(in the rows, 128 means zero)
The same turns and mirrors carry the whole set onto itself, and each row onto the other rows of its family. Which rows share a family with each named row? Give them in list order.
These 18 rows form 3 families of 6 rows each.
lago: [132 113 106 148 159 150 131 159]
Lamu: [134 102 123 156 145 165 112 125]
Poro: [144 112 121 150 151 131 136 137]
Ketud: [132 130 112  80 120 117 113 144]
sop: [123 114 117 102  97 147  88 117]
mir: [144 124 117 120 129 104 136 138]
lus: [114 122 100  88 101 146  92 145]
Lazik: [133 124 115  96 103 113 112 129]
Dugub: [123 103 120 132 118 174  88 116]
Zolu: [126 131 100  92 115 115 120 157]
zezar: [142 127 115 108 149 113 137 153]
Tufas: [141 114 118 138 169 144 134 150]
luze: [118 107 117 112 129 183  84 129]
sadi: [111 110 104 115 116 180  85 139]
gok: [120 120 113  82 110 152  87 132]
zepek: [135 126 103 122 144 117 139 164]
Bap: [129 104 119 140 158 179 107 138]
pifu: [119 105 106 145 145 181 104 147]

Which other rows belong to the same family as sop? Lamu, Poro, mir, Lazik, Dugub
Which other rows belong to the same family as sadi? lago, lus, Zolu, zepek, pifu

The same turns and mirrors carry the whole set onto itself, and each row onto the other rows of its family. Which rows share a family with each named row? Give them in list order.
These 40 rows form 5 families of 8 rows each.
nefir: [ 99 163 140  78 113 116 108 139 132 128 118 109  87 109 104 113 130 131
 144 122  92  84 115 116 168]
vog: [141 133 101 127  94 131 156 106 135 123 162 117 114  82 106 169 125 147
 144 127 164 114 155 125 135]
netob: [110 165 141  82 123 101  98 124 136 133 113 110  92 100 103 108 127 133
 153 110 117  89 118 103 191]
befed: [117 158 146  98 126  73 107 131 125 126 109  99  98 101 104 103 121 131
 154 114 101  80 154 108 168]
keki: [100 160 154 114 118  83 101 133 143 143 102  97 113 100 108  99 126 137
 152 115 106 119 136  93 169]
Kap: [134 145  99 118 109 148 148 126 117 108 148 127 118  94 112 161 134 134
 157 133 148 154 148 122 129]
zufop: [ 97 155 149 101 120  89 100 154 138 149 112  97 121 105 113  80 131 155
 135 122 118 121 139 105 169]
bagir: [ 94 145 142  67 121 116 106 145 135 141 117 111  98 110 118  98 132 141
 116 125 102  85 129 121 167]
led: [145 134 103 116  97 128 163 121 129 125 172 124 116  86 108 149 126 156
 128 134 155 123 152 135 119]
fosas: [148 124 113 126 105 114 151  88 142 135 153 124 119  75 117 165 121 144
 129 122 163 120 165 116 134]
Fuvi: [107 148 144  71 131 100  95 130 139 146 113 111 103 100 118  94 129 145
 125 114 127  91 132 107 191]
virap: [132 150 103 112 119 152 132 106 133 134 170 133 110  98 100 149 137 160
 128 148 160 118 138 134 114]
gelo: [133 154 147  98 154  94 117 140 102 128  98 121 102 111  97  93 138 147
 147 122 114 106 135  92 165]
geb: [ 91 139 140 112 130  88 128 134 138 128  92  88 114 114 117 116 140 129
 150 123  92 100 151 107 174]
Topu: [103 151 130 100 135  86 130 159 124 128 112  91 120 116 109  83 143 153
 151 128 114 113 141 117 179]
Zufut: [138 121 115 104 131 142 152 104 136 124 163 141 100  91 116 137 142 159
 117 144 154 129 171 134 122]
Begur: [138 116 113 109 129 129 138 105 129 133 135 135 133  83 135 148 132 137
 119 128 159 159 173 112 133]
beriv: [130 148 105 123 120 150 127  85 143 133 156 128 106  93 100 170 135 147
 141 141 163 109 141 122 126]
bul: [135 136 109 114 120 151 157 105 132 110 165 137  89  94 103 153 142 149
 142 144 145 124 158 133 121]
Lakol: [110 150 143 104 138  70 132 136 129 132 100  99 116 111 114  91 136 137
 148 122  94 117 142 106 170]
Fikug: [ 84 140 128 106 128 104 126 157 132 126 104  80 120 119 113 106 145 144
 153 128 111  95 149 117 183]
fovof: [133 128 107 104 117 141 151 128 118 121 148 137 126  95 126 144 135 141
 122 139 137 159 158 128 111]
lera: [145 145 113 107 132 132 131  91 136 145 163 144 113  92 108 136 132 161
 112 144 160 128 144 127 111]
Der: [ 99 143 135  88 122  97 105 160 122 128 120  88 107 112 110  94 130 149
 136 124 114  71 161 124 167]
padad: [147 123 118 114 138 131 144  85 141 128 155 141 102  81 114 142 139 154
 130 132 172 131 174 119 143]
kidug: [114 144 152 106 147 106 117 129 112 125  85 116  97 113 104 122 140 131
 145 125  90  90 144  91 155]
mar: [138 132 106 123 120 137 134 103 128 119 135 126 127  83 120 166 133 131
 155 121 170 152 162 107 151]
Maneb: [114 142 135  93 149 118 111 163 104 129 104 108 111 118 100  94 147 161
 142 127 135  91 144 103 175]
Vodi: [ 79 151 142 103 109 113 105 166 137 140 114  88 117 113 111  96 135 150
 139 128 108 107 139 114 161]
fot: [138 143 111 111 101 131 147 129 142 147 172 149 137  95  98 148 134 155
 142 131 166 133 136 138 140]
Biz: [152 124 113 113 107 111 159 104 134 137 162 132 122  79 117 146 121 155
 113 129 155 129 162 126 119]
vuzar: [142 143 116 120 132 130 125  70 146 146 151 140 111  85 108 158 131 148
 124 137 162 121 149 114 124]
gof: [ 82 157 148 116 107 106 104 145 143 136 103  88 109 109 107 116 132 134
 155 122  96 106 136 102 163]
Gavi: [146 141 124 112 108 112 149 109 146 153 162 160 135  91 103 150 126 143
 132 128 143 142 137 130 126]
zom: [129 126 127 120 104 124 143  97 157 155 149 151 135  89 110 174 128 132
 130 127 142 125 150 124 131]
Vol: [120 127 112 119  99 142 140 117 154 149 159 138 139  95 104 173 135 144
 142 129 165 118 148 132 146]
gali: [ 99 148 140  97 117  94 109 143 128 122 111  89  97 111 106 115 126 132
 149 121  93  67 157 117 162]
Pizuz: [145 138 113 123 127 139 148  85 139 113 156 138  92  84 102 158 139 145
 155 131 163 126 161 120 142]
vas: [120 153 141  88 130  75 104 147 120 132 118  98 108 103 107  83 124 147
 141 115 119  85 157 114 174]
kir: [ 94 131 140 101 143 131 112 151 113 127  91 101 105 121 108 122 149 144
 139 130 111  76 153 102 166]

Which other rows belong to the same family as beriv? keki, zufop, virap, lera, Vodi, vuzar, gof
Which other rows belong to the same family as fot? nefir, netob, bagir, Fuvi, Gavi, zom, Vol
Which other rows belong to the same family as Begur? Kap, gelo, fovof, kidug, mar, Maneb, kir

The same turns and mirrors carry the whole set onto itself, and each row onto the other rows of its family. Which rows share a family with each named row? Give them in list order.
These 16 rows form 4 families of 4 rows each.
sut: [154 117 100 122 130 132 118 128 122 147 114  95 141]
kula: [147 103 110 124 116 136 105 147 117 143 112 103 139]
kof: [112 134 142 121 161 130 132 139 110 160 105 120  85]
degu: [114 131 136 112 161 129 142 125 108 151 112 112  85]
Gusu: [103 128 135 143 124 125  95 129 162 131 138  93 167]
vasu: [ 76 148 175 126 144 125 111 115 136 116 133 122 116]
Foz: [ 76 145 159 124 146 110 120 123 141 121 140 130 106]
ronof: [122 137 136 153 118 121  99 129 155 134 149 105 163]
kivo: [123 141 133 151 131 130 103 132 160 120 135  98 168]
futer: [112 132 138 136 115 133 103 144 163 129 137  93 167]
Foze: [119 130 146 116 150 137 139 143  99 148 116 108  83]
papat: [150 113 101 127 124 140 115 135 111 147 128 106 147]
giv: [104 126 143 124 158 142 132 146  99 148 117 104  82]
ginep: [ 82 152 171 142 148 110 117 120 133 128 139 130 110]
suduv: [ 68 149 165 124 147 119 113 128 123 112 130 118 116]
pagiv: [147 110 103 129 121 124 114 148 110 149 112  95 138]

Which other rows belong to the same family as suduv? kula, futer, giv
Which other rows belong to the same family as ginep? sut, degu, ronof
Which other rows belong to the same family as vasu? Gusu, Foze, pagiv

